0: [ 3.46 -0.73  1.76  1.51 -0.81  1.13  3.87 -1.38  1.31 -0.95 -1.53  1.87  1.15 -1.22 -1.08 -0.87 -1.18 -0.71 -0.64  1.04 -0.95 -1.4   0.8  -0.52]
1: [-0.73  1.09 -0.08 -0.78 -0.5  -1.38 -0.53  0.68 -1.51  0.78  1.05 -1.18 -1.03  1.3  -0.66  0.46  0.97  0.78  1.02 -0.44 -0.27  0.89 -0.78  0.5 ]
2: [-1.2   1.64 -0.65 -0.7  -0.53 -0.46 -0.73  0.18 -0.88  0.83  1.27 -0.49 -0.88  1.28 -0.2   1.55  0.74  0.66  1.06 -0.71 -0.21  1.07 -0.9   0.94]
3: [-0.92  0.22 -0.76 -0.41 -0.11 -0.39 -0.4   3.11 -0.56  0.84  1.13 -0.26 -0.69  0.98 -0.26  0.17  0.67  1.51  0.35 -0.44 -0.23  0.45 -0.28  0.23]
4: [-0.98  0.7   0.05 -0.48 -0.11 -0.14 -0.28  0.64 -0.33  1.31  0.69 -0.64 -0.62  1.5  -0.74  2.37  1.27  4.7   1.02 -0.34 -0.69  0.12 -0.29  0.39]
5: [-0.32  0.96 -0.95 -0.3  -0.6  -0.46 -0.58  0.29 -0.48  0.85  1.28 -0.85 -0.64  0.9  -0.34  0.83  2.78  1.84  0.57 -0.49 -1.04  1.29 -0.24  0.75]
6: [-1.    0.28 -0.83 -0.38 -0.57 -0.59 -0.88  0.96 -0.69  0.51  1.02 -0.66 -0.58  3.57 -1.06  0.65  1.39  1.51  0.29 -0.61 -0.7   1.36 -0.67  0.93]
7: [ 1.8  -0.63  1.32  1.08 -0.46  2.12  1.64 -1.04  1.98 -0.6  -1.47  1.25  1.95 -1.54 -0.71 -0.66 -0.58 -0.91 -0.37  1.16 -0.16 -1.33  1.84 -0.86]
8: [-1.23 -1.01 -1.18 -1.35  1.21 -0.92 -1.06 -0.83  0.16 -0.87 -0.15 -1.08  0.18 -0.69  1.84 -0.7  -0.78 -0.57 -0.73 -1.18  1.2   0.08 -0.77 -1.14]
9: [ 1.71 -0.74  1.74  1.16 -0.67  1.43  1.95 -0.79  1.72 -1.   -1.3   1.75  2.08 -0.87 -0.07 -0.53 -0.87 -0.91 -0.68  1.9  -0.72 -0.78  0.69 -0.34]
10: [ 2.06 -0.53  1.36  1.7  -0.75  1.45  2.25 -0.59  1.09 -1.05 -1.16  4.02  1.06 -1.09 -0.97 -0.81 -0.72 -0.94 -0.77  1.19 -0.65 -1.68  0.52 -0.34]
11: [ 2.02 -0.7   1.38  1.6  -1.13  1.26  1.49 -1.04  2.05 -0.74 -1.34  1.9   2.03 -0.9  -1.01 -0.21 -0.98 -1.15 -0.66  1.12 -0.66 -1.16  0.61 -0.73]
12: [-0.14  1.8  -0.25  0.09 -0.66  0.37 -0.11  0.23  0.11  1.43  0.33  0.1   0.1   0.69 -0.82  2.64  0.79  1.49  1.6   0.38 -0.81  0.5   0.19  0.9 ]
13: [ 0.17 -0.19 -0.74 -0.36  1.25 -0.01 -0.11  0.88 -0.12 -0.52 -0.36  0.29 -0.09 -0.25  1.37 -0.87 -0.71 -0.66 -0.74  0.19  1.89 -0.12  0.11 -1.21]
14: [-1.4  -1.14 -1.29 -1.08  0.98 -1.07 -1.26 -0.63 -1.47 -0.58  0.02 -0.82 -0.8  -0.38  1.48 -0.85 -0.61 -0.62 -1.38 -1.6   0.75 -0.3  -1.19 -0.76]
15: [-0.73  0.83 -0.63 -0.73 -0.05 -0.58 -0.43  0.43 -0.43  0.54  0.45 -0.92 -0.75  0.43  0.54  0.48  0.22  0.63  1.15 -0.25  0.79  0.95 -0.7   0.54]
16: [-0.57  0.34 -0.51 -0.48 -0.8  -0.77 -0.73  1.23 -0.37  1.05  0.81 -0.74 -0.65  0.54 -0.72  0.93  0.65  1.17  0.71 -0.61 -0.93  0.6  -0.43  0.88]
17: [-1.42 -0.7  -1.09 -1.24  0.92 -0.83 -1.22 -0.63 -1.16 -0.75 -0.15 -0.92 -0.95 -0.54  1.32 -0.89 -0.54 -0.02 -0.45 -1.33  1.14  0.27 -0.39 -0.58]
18: [-0.6  -1.24 -0.69 -1.08  1.11 -0.86 -0.77 -0.72 -0.77 -0.98 -0.8  -0.59 -0.73 -1.09  1.15 -1.34 -0.97 -1.27 -0.97 -1.06  1.93 -0.33 -0.03 -1.18]
19: [ 1.47 -0.04  1.71  2.41 -0.72  1.28  1.58 -0.87  1.94 -0.32 -0.88  1.43  1.87 -0.5  -1.06  0.3  -0.18 -0.63 -0.19  1.47 -0.76 -1.32  0.75 -0.02]
20: [-1.16 -0.88 -1.05 -1.29  1.97 -0.76 -1.32 -0.01 -0.93 -0.4   0.78 -0.98 -0.94 -0.48  1.58 -0.88 -0.92 -0.82 -0.58 -0.7   1.05  0.15 -0.95 -1.02]
21: [ 1.64 -0.31  1.1   1.26 -1.03  3.61  1.68 -1.15  1.65 -0.6  -0.78  2.25  1.69 -1.01 -1.05 -0.11 -0.93 -0.78 -0.55  0.83 -0.36 -1.18  1.15 -0.25]
22: [-0.89 -0.04 -0.3  -0.73  1.18 -1.35 -0.94 -0.05 -1.17 -0.38  0.04 -1.26 -1.1   0.19  1.07 -0.09 -0.09 -0.26 -0.07 -0.89  1.15  0.32 -1.04 -0.43]
23: [ 1.42  0.24  0.81  1.69 -1.09  1.15  1.04 -0.34  1.75  0.01 -0.57  0.72  1.5  -0.78 -0.95 -0.37 -0.33 -0.58  0.45  1.85 -0.31 -0.62  1.77 -0.56]
24: [-0.7   0.3  -0.58 -0.31  0.33 -1.02 -0.43  0.36 -1.1   0.89  0.57 -0.7  -0.92  0.58 -0.39  0.32  1.29  0.83  0.46 -0.85  0.21  0.96 -0.5   1.  ]

[ 0.98 -0.52  0.54  0.71 -0.68  1.21  1.33  0.01  0.81 -0.32 -0.41  1.26  1.6  -0.42 -0.5  -0.31 -0.05 -0.4  -0.76  1.06  0.95 -0.93  3.25 -0.34] 23 7 9
[ 0.65  1.05  0.17  0.11 -0.53  0.36  0.17  0.62 -0.24  0.9   0.36 -0.06 -0.59  0.85 -0.8   0.3   1.17  0.5   0.76  0.1  -0.69  0.3  -0.35  1.08] 16 24 12
[-0.8  -1.03 -0.91 -1.29  0.71 -0.83 -0.92 -0.18 -0.9  -1.19 -0.32 -0.63 -0.85 -0.82  2.36 -0.9  -1.51 -0.8  -1.22 -1.39  1.79 -0.28 -0.23 -1.08] 18 8 17
[-0.64  3.16 -0.5  -0.05 -0.66 -0.18 -0.56  0.66 -0.87  0.63  0.78 -0.15 -0.65  0.86 -0.09  1.47  1.22  0.19  3.16 -0.47 -1.03  0.38 -0.54  0.55] 2 12 1
[ 1.88 -0.18  1.8   3.03 -1.14  1.04  1.9  -0.54  0.94 -0.48 -0.95  1.47  1.42 -0.53 -1.05 -0.27 -0.64 -0.34 -0.4   0.69 -1.28 -1.07  0.54  1.06] 19 11 9
[-0.81 -1.11 -0.84 -0.98  1.48 -0.3  -0.64  0.02 -0.69 -0.52 -0.47 -0.76 -0.64 -0.78  1.54 -0.84 -0.48 -0.75 -1.33 -0.5   3.35  0.48  0.76 -0.79] 18 13 17
[-0.91  0.58 -0.81 -0.76 -0.37 -0.47 -0.66  1.62 -0.64  0.57  0.9  -0.54 -0.88  0.47 -0.63  0.5   0.92  0.42  0.55 -0.21 -0.78  1.34 -0.01  0.31] 16 3 24
[-0.04  0.28  0.38 -0.53 -0.48 -0.55 -0.3   1.77 -0.59  0.65  1.4  -0.43 -0.58  1.39 -0.74  1.04  0.64  0.73  0.59 -0.67 -0.58  0.   -0.29  1.04] 16 3 1
[-1.02 -1.03 -0.99 -0.93  0.97 -0.84 -1.25 -0.01 -0.6  -0.63 -0.47 -0.92 -1.1  -0.42  1.08 -0.86 -0.93 -0.72 -0.69 -1.13  1.69 -0.34 -0.49  0.77] 17 14 18
[-0.35  0.32 -0.32 -0.36 -0.68  0.02 -0.57  0.86 -0.11  1.41  0.81 -0.68 -0.61  0.6  -0.55  0.63  1.31  0.49  0.56 -0.21 -0.26  1.08  1.17  0.85] 16 24 5
[-0.26  0.33 -0.54  0.23 -0.51 -0.74 -0.39  1.01 -0.29  0.85  1.05 -0.27 -0.19  1.25 -0.8   0.89  0.94  0.56  0.89  0.19 -0.89  1.18  0.12  0.49] 16 1 24
[-0.86 -0.84 -0.92 -1.38  1.38 -0.98 -1.09 -0.7  -0.53 -1.09 -0.12 -0.72 -0.7  -0.49  3.23 -0.84 -0.89 -0.66 -0.7  -0.9   1.2  -0.03 -1.13 -1.04] 8 20 14
[ 1.64 -0.36  0.92  2.07 -1.08  1.64  0.97 -0.86  1.7  -0.38 -0.53  2.    2.03 -0.86 -1.32 -0.18  0.19 -0.28 -0.11  1.43 -1.11 -0.69  0.89  0.18] 19 11 23
[-0.83  0.42 -0.51 -0.32 -0.32 -0.55 -0.9   0.79 -0.54  3.6   0.56 -0.77 -0.67  0.72 -0.52  1.52  0.45  0.62  0.33 -0.24 -0.94  1.12 -0.06  1.03] 16 24 2
[-0.78  1.73 -0.58 -0.6  -0.36 -0.47 -0.74  1.22 -0.54  1.13  0.94 -0.73 -0.86  0.49 -0.81  0.44  0.59  0.68  1.61 -0.26 -1.23  0.39 -0.94  0.57] 16 1 2
